Some points, one per row:
[-0.8 -2.1 -1.4 -1.1 -2.5 -1.1 -1.5 -2.3 -3.  -1.3 -1.7 -3.1 -0.9  3.6 -1.4 -2.7 -1.7 -2.1 -1.  -1.1 -1.3 -1.6 -1.3 -1.2]
[-0.3 -0.9 -0.6 -0.6 -1.1 -1.  -0.7 -1.1  1.2 -0.5  1.  -2.   1.9  3.1 -0.6 -1.9 -0.7 -1.1 -0.2 -0.7 -0.8 -0.6 -0.2 -0.6]
[-0.1 -1.8 -0.6 -0.4 -1.7 -0.5 -1.1 -1.8 -2.5 -0.8 -0.6 -2.9 -0.9  3.7 -0.6 -1.9 -0.8 -1.2 -0.6 -1.  -1.3 -1.5 -0.9 -0.4]
[-1.2 -2.  -1.5 -1.8 -2.7 -1.6 -1.7 -1.8 -2.4 -0.8 -1.5 -3.1 -1.7  3.5 -1.5 -2.6 -1.6 -2.  -1.3 -1.4 -1.6 -2.  -1.6 -1.1]
[-0.5  1.6 -0.4 -0.6  0.  -1.3  0.3  0.5  0.8 -0.1 -0.7  3.9 -0.4 -2.2 -0.4  0.1  0.   0.  -0.1  0.   0.2  0.6  0.4 -0.4]
[ 0.1 -1.1  0.   0.7 -1.   1.5 -0.5 -1.2 -2.7 -0.3 -0.8 -2.2 -1.2  3.2  0.7 -0.9 -0.1  0.2  0.3  0.3  0.  -1.3 -0.5 -0.1]
[ 0.6  2.1  0.7  1.   1.6 -1.1  0.1 -0.3  2.3  0.2  0.8  1.1  0.4 -1.7  0.3 -0.1  0.7  0.9  0.3  0.4  0.8  1.1  1.   0.2]
[-0.2  3.   0.1 -0.4  0.3 -1.3  0.2  0.3  4.8 -0.1 -0.4  1.3  0.2 -2.3 -0.3 -0.2  0.1  0.2  0.1 -0.1 -0.1  0.9  0.2 -0.3]
[-0.3 -1.2 -0.4 -0.6 -1.9 -1.5 -1.7 -1.9 -2.3 -0.6  0.2 -2.5 -0.8  3.9 -0.8 -2.2 -1.2 -1.7 -0.8 -0.9 -1.  -1.4 -0.8 -0.7]
[-0.4 -0.6 -0.4 -1.  -1.  -1.   1.7  3.4  0.1  0.1 -1.4  3.6 -0.6 -2.4 -0.4  1.4 -0.3 -0.1 -0.1  0.2  0.   0.1  0.  -0.3]
[-0.2  7.7 -0.5 -0.4 -0.6 -1.2 -1.1 -1.1 -1.8 -0.3  0.4  0.2  1.6 -2.1 -0.5 -1.8  0.   0.3  1.   0.  -0.2  4.5  0.2 -0.8]
[ 0.4 -1.4  0.2  0.5 -0.9  5.6 -0.8 -1.1 -2.6  0.3 -0.8 -2.  -1.1  2.3  1.3 -0.3 -0.2  0.1 -0.2 -0.1 -0.1 -1.8 -0.1  0.9]
[-0.1  2.9  0.1  0.   1.  -1.4 -0.2 -0.5  3.8  0.2  1.5  0.7  2.1 -1.6  0.  -1.1  0.3  0.5  0.6  0.2  0.2  2.9  0.4 -0.2]
[-0.4 -1.7 -0.1 -0.1 -1.1  1.8 -1.1 -1.5 -2.9 -0.6 -0.4 -2.9  0.   3.6  0.  -1.5 -0.5 -0.7 -0.4 -0.4 -0.4 -1.6 -0.9 -0.3]
[ 0.   1.6  0.   0.1  1.1 -1.4 -0.2 -0.7  5.1  0.   1.7  0.7  1.9 -1.4 -0.1 -1.   0.7  0.4  0.4  0.1  0.   1.8  0.3 -0.1]
[-0.1  6.5 -0.2 -0.1  0.  -0.5 -0.8 -0.7 -1.8 -0.1  0.7  0.9  2.  -1.8  0.3 -1.4  0.2  0.2  0.6  0.   0.4  4.8  0.7 -0.6]
[ 0.2  2.3  0.4 -0.1  1.4 -1.   2.5  2.4 -0.8  0.2 -0.3  1.9  1.4 -2.1  0.1  3.5 -0.1  0.5 -0.8 -0.2 -0.2  0.9  0.7  0.4]
[-0.2  0.1 -0.4 -0.6  0.5 -1.6  0.2 -0.1 -1.3 -0.1  1.   3.9  0.9 -2.  -0.5 -1.1  0.5  0.4  0.4  0.  -0.4  2.4  0.2 -0.6]
[ 0.9 -1.4  0.8 -0.2  0.7  2.7  1.9  3.4 -1.3  1.3 -1.  -1.3 -1.1 -1.9  1.1  7.3  0.9  1.4  0.1  1.3  1.1 -1.1  0.4  1.8]
[-0.3 -1.5 -0.9 -1.3 -2.8 -1.4 -1.6 -1.7 -2.3 -0.8 -1.  -2.9 -0.4  3.8 -1.2 -2.4 -1.4 -1.8 -1.  -1.2 -1.5 -2.  -1.3 -0.8]
[ 0.9  0.8  1.   0.4  1.3  1.1  2.   2.   0.9  1.4  0.5 -0.6  0.6 -1.9  1.2  4.   1.4  1.9  0.2  1.1  1.4  0.3  1.1  0.9]
[-0.7 -1.6 -0.8 -1.2 -1.9 -1.4 -1.2 -1.6 -2.4 -1.2 -0.6 -2.7 -1.   3.8 -1.  -2.4 -1.5 -1.9 -0.7 -1.  -0.9 -1.5 -1.1 -0.7]
[ 0.2  1.4  0.5  1.2  2.3 -0.2 -0.2 -0.7  3.1 -0.2  2.3 -0.8  1.8 -0.6  0.1 -1.2  0.8  0.7  0.5  0.1  0.5  2.3  0.8  0.3]
[ 0.2 -1.   0.4  0.2 -0.7  5.5 -0.5 -0.9 -2.7  0.3 -0.7 -2.4 -1.3  2.2  1.1  0.1 -0.3  0.   0.2  0.9  0.5 -1.3  0.   0.5]
[-0.3 -1.  -0.5 -0.2 -1.4 -0.9 -1.  -1.6 -2.3 -0.6  1.1 -2.7  0.1  3.3 -0.6 -1.9 -0.8 -0.9 -0.1 -0.5 -0.3 -1.2 -0.6 -0.5]
[-0.7 -1.9 -0.9 -0.7 -1.5 -0.6 -1.2 -1.8 -2.5 -0.6  0.9 -2.6  1.4  3.6 -0.4 -1.9 -0.9 -1.   0.1 -0.8 -1.  -1.4 -1.1 -0.8]
[ 1.  -0.9  1.4  1.3  1.7  5.1  1.3  0.8 -0.1  1.3  0.3 -1.7 -0.4 -1.6  1.1  3.7  0.9  1.7  0.1  1.1  1.4 -1.   0.4  1.4]
[-1.1 -2.2 -1.2 -0.8 -2.  -0.8 -1.  -1.6 -2.4 -0.9 -1.4 -3.  -1.6  3.8 -1.2 -2.2 -1.4 -2.1 -1.5 -1.5 -1.3 -1.9 -1.5 -1.2]
[-0.7 -1.9 -0.7 -0.6 -2.  -0.7 -1.6 -1.8 -2.5 -1.1 -0.8 -2.9 -0.8  3.8 -0.6 -2.2 -1.5 -1.6 -0.6 -0.8 -0.8 -1.4 -1.2 -0.9]
[ 0.5 -0.2  0.4 -0.2 -0.3 -0.3  1.3  3.4 -0.2  0.3 -0.9  3.1 -0.8 -2.4 -0.1  1.9  0.1  0.1 -0.1 -0.3 -0.6 -0.3  0.3  0.2]
[-1.1 -2.1 -1.4 -1.4 -2.4 -1.  -1.4 -1.9 -2.6 -1.3 -1.9 -3.2 -1.3  3.8 -1.3 -2.3 -1.6 -2.  -1.1 -1.3 -1.5 -1.7 -1.3 -1.1]
[ 0.5  3.   0.5  0.7  1.8 -0.7  0.2 -0.2  2.5  0.1  1.6  1.1  1.2 -1.4  0.2 -1.   0.4  0.1  0.3  0.1  0.5  2.5  0.9  0.4]
[-0.8 -1.6 -1.  -1.4 -2.4 -0.8 -1.6 -1.8 -2.9 -1.4 -1.7 -3.1 -0.9  3.9 -0.9 -2.6 -1.4 -1.8 -0.8 -0.6 -1.1 -1.9 -1.4 -1.1]
[ 0.1  0.9  0.5  0.9  2.6 -0.1 -0.4 -0.7  3.3  0.3  2.3 -1.4  0.5  0.2  0.1 -1.   1.1  0.8  0.7  0.3  0.6  1.7  0.8  0.3]
[ 1.1 -1.3  1.   1.2  0.7  5.6  0.4  0.2 -1.1  0.8 -0.6 -2.3 -0.5 -0.8  1.8  3.5  0.5  1.  -0.5  0.8  1.5 -1.2  0.3  1.8]
[ 0.9  1.   1.   1.2  2.1  0.1  0.  -0.3  1.8  0.7  1.6  1.2  1.1 -0.8  0.6 -0.3  1.3  1.3  1.1  0.9  0.9  1.6  0.8  0.6]
[ 0.5 -0.7  0.8  1.1 -0.2  7.2 -0.4 -1.1 -2.7  0.5 -0.8 -2.1 -1.1  1.6  1.  -0.3 -0.5 -0.2 -0.2  0.6  0.5 -1.4  0.4  0.9]
[ 0.1  0.  -0.4 -0.3  0.7 -1.2  0.5 -0.2 -0.7 -0.5  0.9  3.3  0.7 -2.2 -0.5 -1.4  0.4  0.4  0.6  0.1 -0.2  3.2  0.7 -0.3]
[ 0.5 -0.2  0.5  1.8  1.2 -0.4 -0.3 -0.4  0.8  0.6 -0.1  3.  -0.4 -1.3  0.4 -0.5  0.8  0.6 -0.2  0.2  1.   0.6  0.7  0.7]
[ 0.2  0.4  0.5  1.3  1.8 -0.5 -0.2 -0.6  2.2  0.4  0.7  1.7 -0.1 -1.3 -0.1 -1.   1.   0.8  0.1  0.1  0.6  1.2  0.5  0.3]
[ 0.2 -1.3  0.8  0.2 -0.4  4.7  0.  -0.2 -2.   1.5  0.6 -1.5 -0.8  2.   0.9 -0.6 -0.1  0.3  0.2  0.4  0.1 -1.7  0.2  1. ]
[-0.7 -1.8 -0.7 -0.6 -1.3  0.  -1.4 -1.8 -2.1 -0.7  1.5 -2.4  0.6  3.6 -0.5 -2.1 -0.8 -1.1  0.4 -0.8 -0.7 -1.4 -1.2 -0.7]
Then 12 other points, each followed by its number:
[ 0.4 -0.9  0.2  1.3  0.7 -0.5 -0.2 -0.5  0.6  0.4 -0.5  3.5 -0.5 -1.4  0.1 -0.8  0.7  0.7  0.6  0.7  1.3  0.3  0.4  0.7] 0
[-0.8 -1.6 -0.8 -0.6 -1.3 -1.1 -1.4 -1.9 -2.7 -1.  -0.3 -2.8 -0.7  3.8 -0.5 -2.  -1.1 -1.2 -0.4 -0.6 -0.5 -1.1 -0.8 -0.7] 1
[ 1.1 -1.   1.2  1.4  1.6  5.9  1.8  1.1 -0.7  1.  -0.4 -2.  -0.4 -1.2  1.6  3.9  1.2  1.5 -0.1  1.   1.3 -1.3  0.1  1.6] 2
[-0.9 -2.1 -1.2 -1.1 -2.  -0.9 -1.4 -1.7 -2.3 -0.4 -0.3 -2.9 -0.9  3.7 -0.5 -1.5 -0.6 -0.9 -0.3 -0.7 -0.8 -1.6 -1.1 -0.8] 3
[-0.8 -1.9 -1.2 -0.9 -1.6 -1.  -1.3 -2.  -2.8 -1.2  0.2 -2.8 -0.2  3.9 -0.5 -1.9 -1.  -1.6 -0.3 -0.6 -0.8 -1.1 -0.8 -0.8] 4
[-0.6  1.2 -0.6 -0.6 -0.5 -1.8  0.  -0.4 -0.3 -0.7 -0.7  4.4 -0.1 -2.2 -0.4 -0.5 -0.1 -0.3 -0.5 -0.5 -0.7  1.  -0.4 -1.1] 5
[-0.3 -1.4 -0.7 -0.6 -1.9 -1.  -1.5 -1.8 -2.5 -0.6 -0.2 -2.8 -0.5  3.9 -0.4 -2.1 -1.1 -1.4 -0.6 -0.7 -0.8 -1.6 -1.  -0.5] 6
[-0.6  9.6 -0.2 -0.4  0.5 -1.5 -0.5 -0.8  0.3 -0.4  1.6 -0.9  0.6 -2.5 -0.6 -1.3 -0.4  0.   0.  -0.1 -0.2  1.  -0.1 -0.8] 7
[ 0.   1.9  0.2  0.3  1.1 -1.2  0.  -0.6  4.4  0.2  1.7  0.6  2.  -1.5  0.2 -0.7  0.8  0.5  0.3  0.   0.1  3.   0.6 -0.2] 8
[-1.1 -1.1 -0.8 -1.1 -1.4 -1.9 -1.4 -1.3  9.1 -0.8 -1.1 -1.8 -0.7 -2.3 -1.  -2.2 -1.5 -1.7 -0.8 -0.6 -0.5 -0.3 -0.9 -1. ] 9
[-0.3  1.5 -0.4 -0.6  0.  -1.3  0.1  0.5  7.2 -0.1 -0.4 -0.4 -0.2 -2.3 -0.6 -0.4 -0.2 -0.3 -0.1 -0.5 -0.3  0.5  0.  -0.4] 10
[-0.3  2.   0.   0.2  1.2 -1.  -0.1 -0.6  3.4 -0.1  1.7  1.   1.7 -1.6 -0.3 -1.6  0.2  0.   0.1 -0.1  0.   2.8  0.2 -0.4] 11
Which three of these numbered points are nearest to each point below, ignoring the 2 directions in which the first points spread most? Their numbers follow each, nearest first.
[ 1.1 -1.8  0.7  2.4  2.   4.7  0.5 -0.5 -1.1  1.2  0.4 -2.  -0.3  0.8  0.9 -1.   1.   0.6  0.1  0.5  0.2 -0.6  0.5  2.6] > 11 2 8
[ 0.1  1.7  0.  -0.1  0.3 -1.   0.4  0.5  7.2  0.3 -0.2 -0.1  0.1 -2.2 -0.4 -0.2  0.  -0.3 -0.4 -0.5 -0.5  0.7  0.4 -0.2] > 10 9 8
[ 1.1 -1.2  1.1  1.6  1.3  6.1  1.2  0.8 -0.9  0.7 -0.5 -2.1 -0.4 -0.5  1.8  3.6  0.9  1.4 -0.2  1.   1.5 -1.3  0.2  1.8] > 2 11 6
[ 0.3  1.   0.4  0.6  1.8 -0.2 -0.3 -0.7  4.8  0.1  2.6 -0.4  0.5 -0.1  0.  -1.4  0.8  0.5  1.   0.4  0.7  1.4  0.7  0.4] > 8 11 2
[ 0.5  3.2  0.3  0.4  1.  -1.1 -0.2 -0.7  4.1  0.   1.9  0.3  2.  -1.6 -0.2 -1.   0.5  0.6  0.7  0.   0.2  3.1  0.9  0.2] > 8 11 2
[-0.6  0.5 -0.9 -0.9 -0.3 -1.6 -0.2 -0.2  7.5 -0.4 -0.7 -0.6 -0.5 -2.5 -0.7 -0.5 -0.2 -0.4 -0.2 -0.4 -0.2  0.7  0.1 -0.6] > 10 9 8
[-1.  -2.  -1.2 -1.4 -2.1 -1.7 -1.3 -1.4 -1.7 -0.3  0.1 -2.5 -0.8  3.6 -1.3 -2.5 -1.1 -1.4 -0.5 -1.1 -1.2 -1.5 -1.1 -0.8] > 3 6 1
[ 0.8  1.7  0.8  1.   1.5 -0.5  0.1 -0.2  2.6  0.4  1.2  0.9  0.6 -1.1  0.4 -0.2  1.1  1.   0.7  0.5  0.8  1.1  0.7  0.4] > 6 1 11
[-0.1  2.4 -0.2 -0.3  0.3 -1.2  0.3  0.7  5.6  0.3  0.2  0.8  0.1 -2.3 -0.5  0.1  0.4  0.3  0.2 -0.1 -0.2  1.1  0.3 -0.6] > 10 8 11
[-0.7 -1.9 -0.8 -0.6 -2.1 -1.5 -1.8 -2.  -2.9 -1.1 -0.8 -2.9 -1.   3.7 -0.8 -2.2 -1.1 -1.1 -0.1 -0.2 -0.5 -1.4 -0.9 -0.9] > 1 6 3
[ 0.3 -0.6  0.2  1.3  0.5 -0.5 -0.2 -0.3  0.2  0.1 -0.6  3.5 -0.8 -1.7 -0.3 -0.7  0.6  0.5  0.1  0.3  0.6 -0.2  0.   0.1] > 0 5 6
[ 0.1 -1.2  0.4  0.2 -0.9  6.8 -0.7 -1.1 -2.5  0.6 -1.  -2.2 -1.2  1.8  1.3  0.1  0.   0.3  0.1  0.6  0.7 -1.4  0.   0.9] > 11 2 6
[-1.3 -2.3 -1.1 -0.9 -1.7 -0.6 -1.4 -1.7 -2.4 -1.   0.4 -2.6  0.8  3.9 -0.6 -2.4 -1.5 -1.8 -0.6 -1.  -1.  -1.5 -1.2 -1.1] > 4 6 1
[-0.2  8.2  0.  -0.1  0.8 -1.5 -0.7 -0.8  0.7  0.2  2.1  0.1  1.4 -1.9  0.4 -0.7 -0.3  0.1 -0.2  0.   0.1  1.5  0.5 -0.4] > 7 2 6
[ 1.4  1.2  0.8  0.7  1.2 -0.4 -0.5 -0.5  2.2  0.6  1.   0.9  0.5 -1.1  0.7 -0.3  1.4  0.9  0.5  0.3  0.8  1.9  0.9  1. ] > 6 1 8
[-0.2 -1.7 -0.7 -0.7 -1.4 -0.3 -1.2 -1.7 -2.2 -0.5  1.5 -2.5  1.7  3.4 -0.6 -2.4 -1.  -1.2  0.1 -0.6 -0.9 -1.2 -0.8 -0.5] > 4 6 1
[-0.7 -0.7 -0.6 -0.8 -0.7 -1.1 -0.5 -1.   3.5 -0.6  1.5 -1.7  3.   1.8 -0.4 -1.7 -0.7 -0.8  0.  -0.6 -0.7 -0.1 -0.5 -1.1] > 8 11 2
[-0.1  2.3  0.1  0.2  1.6 -1.   0.2 -0.3  4.1  0.2  1.5 -0.3  2.1 -1.5 -0.2 -1.2  0.6  0.3  0.3  0.2  0.2  3.4  0.7  0.1] > 8 11 2
[-0.5  0.5 -0.9 -1.  -0.8 -1.9  0.4  0.   0.2 -0.6 -0.8  4.5  0.1 -2.2 -0.5 -0.8 -0.6 -0.6 -0.4 -0.6 -0.8  0.9 -0.4 -0.9] > 5 0 3
[ 0.7  3.9  0.7  0.1  1.8 -0.1  0.7  0.7  3.2  0.4  1.3 -0.1  0.7 -2.2 -0.1  0.3  0.3  0.9  0.5  0.9  0.9  1.6  1.2  0.4] > 2 11 6
[ 0.3  7.7  0.3 -0.4  0.7 -1.5 -0.2 -0.2  1.1  0.   1.3 -0.7  0.8 -2.   0.5  0.4  0.4  0.8  0.4  0.2  0.3  1.   0.7  0. ] > 7 2 6
[-1.  -2.2 -1.4 -1.5 -2.4 -1.2 -1.3 -1.4 -2.4 -0.9 -1.8 -3.3 -1.7  3.6 -1.3 -2.3 -1.2 -1.8 -0.9 -1.1 -1.5 -1.8 -1.5 -1.1] > 3 6 1
[-0.8 -2.1 -0.8 -0.5 -1.7 -0.9 -1.7 -2.3 -2.8 -1.1 -1.4 -2.8 -1.2  3.7 -0.9 -2.2 -1.  -1.4 -0.5 -0.6 -0.9 -1.4 -1.3 -0.7] > 1 6 3
[ 0.   1.8  0.1  0.2  1.5 -0.9  0.1 -0.3  3.9 -0.1  1.4 -0.2  1.7 -1.5  0.  -1.   0.6  0.5  0.7  0.1  0.5  3.3  0.6  0.2] > 8 11 2
[ 0.5 -0.7  0.6  1.6  0.8 -0.3  0.  -0.3  0.3  0.4 -0.7  3.6 -1.1 -1.7 -0.1 -1.   0.3  0.2 -0.4 -0.1  0.4 -0.4 -0.2  0.3] > 0 5 6
[ 0.8  2.2  0.6  1.2  2.1 -1.  -0.6 -1.1  4.6  0.5  2.1 -0.5  0.4 -0.9  0.2 -0.8  0.8  0.5  0.5  0.5  0.6  1.2  0.8  0.2] > 8 11 2
[-1.  -1.6 -1.1 -1.3 -1.9 -2.  -1.5 -1.7  8.9 -1.4 -1.5 -2.  -0.6 -2.2 -1.1 -1.7 -1.1 -1.5 -0.5 -1.  -1.1 -0.8 -1.3 -1.2] > 9 10 8
[-0.2  7.2  0.1  0.1  1.3 -0.8  0.  -0.4  0.7  0.   2.1  0.1  1.  -2.1  0.1 -0.1  0.6  1.   0.6  0.2  0.1  1.   0.2 -0.3] > 7 2 6
[-0.2  6.8  0.4  0.   1.4 -0.6  0.3  0.1  0.8 -0.4  1.3 -0.3  0.9 -2.2  0.2  0.   0.5  0.9  0.6  0.3  0.5  1.4  0.3 -0.3] > 7 2 6
[-0.1  1.4  0.3  0.6  1.  -0.9  0.  -0.4  3.7  0.1  1.   2.1  0.8 -1.6  0.  -1.   0.2  0.2  0.3  0.1  0.6  2.1  0.4 -0.3] > 11 8 6
[-0.2 -0.1 -0.5 -0.7 -0.7 -1.6 -0.6 -0.5  8.3 -0.6 -0.7 -0.8 -0.2 -2.  -0.4 -0.6 -0.2 -0.7 -0.5 -0.5 -0.5  0.2 -0.1 -0.7] > 10 9 8
[-0.9 -0.8 -1.  -1.2 -1.5 -1.8 -1.1 -0.8  8.7 -0.8 -0.9 -1.2 -0.5 -2.2 -0.8 -1.4 -0.7 -1.1 -0.6 -0.8 -0.9 -0.6 -0.9 -1.1] > 9 10 8
[-0.7  0.8 -0.7 -0.9 -0.7 -1.9 -0.1 -0.5  0.2 -0.6 -0.7  4.8  0.  -1.8  0.  -0.4 -0.3 -0.7 -0.4 -0.4 -0.5  0.8 -0.3 -0.7] > 5 0 3
[-0.6 -1.8 -0.6 -0.3 -1.8 -0.7 -1.3 -1.8 -2.3 -0.7 -0.8 -2.9 -1.3  3.8 -1.  -2.3 -1.3 -1.8 -0.9 -1.1 -1.2 -1.8 -1.3 -0.8] > 6 1 3
[-0.4 -1.5 -0.6 -0.5 -0.9  0.3 -1.2 -1.8 -1.6 -0.6  2.1 -2.   1.1  3.2 -0.1 -1.9 -0.5 -0.6  0.8 -0.1  0.  -0.8 -0.2 -0.3] > 4 6 1
[-0.9  0.7 -1.  -1.2 -0.7 -1.6  0.5  0.6  0.8 -0.3 -1.1  4.2 -0.5 -2.3 -0.4  0.9 -0.1 -0.5 -0.5 -0.8 -0.6 -0.2 -0.4 -0.7] > 5 0 3
[-0.7  0.3 -0.8 -1.2 -0.9 -1.6  0.1  0.2  0.2 -0.8 -1.4  4.3 -0.6 -2.2 -0.3  0.5 -0.5 -0.5 -0.4 -0.4 -0.4 -0.4 -0.5 -0.6] > 5 0 3
[-0.4  0.8 -0.1 -0.7 -0.4 -1.9 -0.1 -0.4 -0.4 -0.9 -0.6  4.4  0.5 -1.9 -0.2 -0.6 -0.1 -0.4 -0.3 -0.5 -0.6  1.3 -0.3 -0.6] > 5 0 3
[-0.4 -2.  -0.5  0.3 -0.9 -0.3 -1.2 -1.9 -2.3 -0.6 -0.8 -2.5 -1.   3.7 -0.3 -1.7 -0.2 -0.4  0.   0.  -0.2 -1.2 -0.8 -0.4] > 1 6 3
[-0.5 -0.4 -0.2 -0.7 -0.8 -0.8  1.9  3.4 -0.3  0.1 -1.7  3.8 -0.4 -2.3 -0.1  1.6 -0.2  0.  -0.6 -0.6 -0.4 -0.3  0.  -0.6] > 5 3 0
[-0.4  1.5 -0.1 -0.4  0.1 -1.3  0.3  0.1  0.2 -0.8 -0.7  4.1 -0.1 -2.4 -0.7 -0.8 -0.2 -0.2 -0.2 -0.5 -0.3  1.6  0.1 -0.7] > 5 0 1
[-0.9 -1.9 -1.1 -1.  -1.7 -1.5 -1.5 -2.1 -2.5 -1.5 -0.8 -2.8 -0.9  3.9 -0.6 -2.1 -1.1 -1.8 -0.6 -1.1 -1.3 -1.6 -1.2 -1.2] > 1 3 4
[-0.6 -1.8 -0.6 -0.1 -1.5 -0.5 -0.8 -1.3 -2.6 -1.2 -1.1 -3.  -1.2  3.7 -0.7 -2.1 -1.  -0.8  0.  -0.4 -0.6 -1.5 -1.2 -0.8] > 1 6 3
[ 0.5 -0.6  0.4  2.   1.3 -0.2 -0.3 -0.9  0.1 -0.3 -0.7  3.5 -0.7 -1.3 -0.2 -1.4  0.1 -0.1 -0.4 -0.2  0.2 -0.4  0.1  0.4] > 0 5 6
[ 0.1  4.8  0.5  0.   1.4 -0.6  0.3  0.2  2.9  0.5  1.6 -0.4  1.  -2.2  0.2  0.4  0.5  1.   0.5  0.6  0.7  1.5  0.8 -0.1] > 2 6 11
[-0.4 -0.6  0.1 -0.3 -0.4 -0.3  0.8  2.3 -0.7  0.1 -1.1  3.8 -0.3 -2.2 -0.1  1.3 -0.1 -0.1 -0.5 -0.5 -0.5 -0.9 -0.5 -0.7] > 5 0 3
[-0.9 -2.  -1.  -1.  -2.1 -1.6 -1.5 -1.9 -2.4 -0.5 -0.3 -2.8 -0.8  3.8 -0.6 -1.8 -0.7 -0.9 -0.2 -0.5 -0.8 -1.5 -1.2 -1. ] > 3 1 6
[-0.1  1.8  0.3  0.2  1.2 -0.9 -0.4 -0.5  4.2  0.2  1.6  1.3  0.9 -1.7 -0.4 -1.   0.6  0.3  0.5 -0.1  0.   2.3  0.2 -0.3] > 11 8 2
[-1.  -1.  -0.7 -1.  -1.4 -1.3  0.7  2.5 -0.8  0.2 -1.1  4.6 -0.5 -2.4 -0.6  1.2 -0.6 -0.3 -0.1 -0.3 -0.3 -0.7 -0.5 -0.9] > 5 0 3
[-0.5 -0.7 -0.5 -0.8 -1.  -1.1  0.8  2.5 -0.6 -0.4 -1.8  4.2 -1.  -2.5 -0.7  0.7 -0.9 -0.8 -0.5 -0.5 -0.3  0.   0.  -0.3] > 5 0 3
[ 0.7 -0.6  1.2  1.8  2.5  0.4  0.  -0.3  1.2  0.8  0.8 -0.6 -0.2  0.1  0.9  0.1  1.7  1.7  0.7  1.2  1.3  0.   0.7  1.2] > 1 6 3
[-0.7  0.2 -1.1 -1.1 -0.6 -1.5  0.5  0.   1.  -0.4 -0.7  4.7 -0.5 -2.3 -1.  -1.1 -0.6 -1.  -0.6 -0.7 -1.2  0.1 -0.7 -1.1] > 5 0 3
[ 0.5 -0.1  0.6  1.8  1.6 -0.2  0.  -0.7  0.3 -0.2 -0.6  2.5 -0.2 -0.9  0.6 -0.3  1.1  1.   0.3  0.4  0.6  0.2 -0.1  0. ] > 0 1 6
[ 0.6 -1.2  0.9  0.8  1.4  4.3  1.3  1.2  0.3  1.3  0.6 -1.4  0.3 -1.3  1.2  4.   0.6  1.2 -0.2  0.9  1.6 -1.   0.4  1.1] > 2 4 11
[-0.4 -0.4 -0.4 -0.8 -0.9 -0.7  1.7  3.  -0.6 -0.1 -1.6  3.9 -0.4 -2.5 -0.6  0.9 -0.8 -0.5 -0.5 -0.4 -0.2 -0.2  0.1 -0.3] > 5 0 3
[-0.5 -1.7 -0.9 -0.9 -2.1 -0.9 -1.3 -1.9 -2.2 -0.6 -0.5 -2.7 -0.9  3.9 -0.6 -1.9 -1.  -1.3 -0.5 -0.7 -0.7 -1.4 -0.8 -0.3] > 6 3 1
[ 0.1  1.5  0.1  1.   1.7 -1.1 -0.5 -1.   2.9 -0.4  1.4  0.3  1.4 -1.4 -0.1 -1.3  0.8  0.4  0.7  0.   0.4  3.   0.4  0. ] > 11 8 2
[ 0.1  2.4  0.3  0.7  1.7 -0.7  0.5  0.1  4.4  0.3  1.9  0.3  2.3 -1.7 -0.5 -1.6  0.2  0.3  0.3 -0.1  0.3  3.3  0.9  0.2] > 11 8 2
[-0.2 -1.8 -0.9 -0.2 -2.  -0.5 -1.1 -1.6 -2.8 -0.8 -0.9 -2.5 -0.8  3.8  0.  -1.7 -0.8 -0.6 -0.1 -0.2 -0.4 -1.4 -0.6 -0.4] > 1 6 3
[ 0.7 -1.3  1.  -0.5  0.   2.1  1.3  3.3 -1.6  0.9 -1.2 -1.1 -1.1 -2.1  1.2  7.7  0.9  1.2 -0.3  0.9  0.4 -1.5 -0.2  1.2] > 3 4 6
[-0.2  0.   0.  -0.4 -0.2 -0.6 -0.2 -0.8  3.8 -0.5  2.1 -1.2  4.2  1.2 -0.5 -1.6 -0.3 -0.7  0.  -0.7 -0.9  0.1 -0.2 -0.8] > 8 11 2
[-0.6 -1.1 -0.7 -1.1 -1.4 -0.9  1.2  3.  -0.5  0.  -1.3  4.2 -0.6 -2.5 -0.6  1.4 -0.4 -0.3  0.  -0.2 -0.4 -0.3 -0.4 -0.8] > 5 0 3
[-0.2 -0.3 -0.1 -0.8 -0.9 -0.8  1.   3.  -0.5  0.1 -1.6  3.7 -0.4 -2.3 -0.2  1.3 -0.5 -0.2 -0.4 -0.2 -0.1 -0.5  0.  -0.4] > 5 0 3
[ 0.6  0.5  0.6  2.   1.6 -0.1  0.1 -0.3  0.3  0.4 -0.1  2.7 -0.3 -1.2  0.4 -0.5  0.9  1.1  0.3  0.5  1.2  0.4  0.6  0.6] > 0 1 6
[ 0.2  2.1  0.3  0.5  0.6 -1.4 -0.1 -0.6  3.6  0.1  0.8  2.1  0.4 -1.6 -0.1 -0.8  0.3 -0.1  0.3  0.1  0.5  1.9  0.6  0. ] > 11 6 8
[ 0.5  2.1  0.4  0.9  2.3 -0.9 -0.3 -0.8  4.8 -0.1  1.5 -1.1 -0.1 -1.  -0.2 -0.9  0.6  0.2  0.3  0.1  0.6  1.3  0.7  0.5] > 8 11 2
[-0.6 -2.  -0.9 -0.9 -1.7 -0.4 -1.6 -1.9 -2.5 -0.9  0.8 -2.7  1.4  3.6 -0.4 -2.1 -1.2 -1.4 -0.2 -0.8 -0.8 -1.1 -0.6 -0.6] > 4 6 1
[ 0.4 -0.2  0.2  0.   0.6 -0.7  0.9  1.1  1.7  0.2 -0.8  3.3 -0.7 -2.3 -0.2 -0.8  0.5  0.2  0.8 -0.2 -1.   1.1  0.4  0.5] > 0 5 3
[ 0.2 -0.5  0.3 -0.2  1.2  2.2  1.2  1.7  1.7  0.7 -0.1 -1.8  0.  -1.9  1.3  4.8  1.5  2.1  0.4  1.   1.2 -0.7  0.5  0.5] > 3 2 4
[-0.2 -0.4  0.  -0.6 -0.9 -1.   1.4  3.2  0.1  0.3 -1.2  4.  -0.2 -2.3 -0.4  1.3 -0.6 -0.5 -0.2 -0.4 -0.8 -0.6 -0.5 -0.7] > 5 0 3
[ 0.8  0.7  0.5  1.2  1.4 -0.5 -0.1 -0.5  1.9  0.5  1.3  2.2  0.9 -0.7  0.5 -0.7  0.9  1.   0.5  0.4  0.7  1.2  0.7  0.6] > 6 1 4
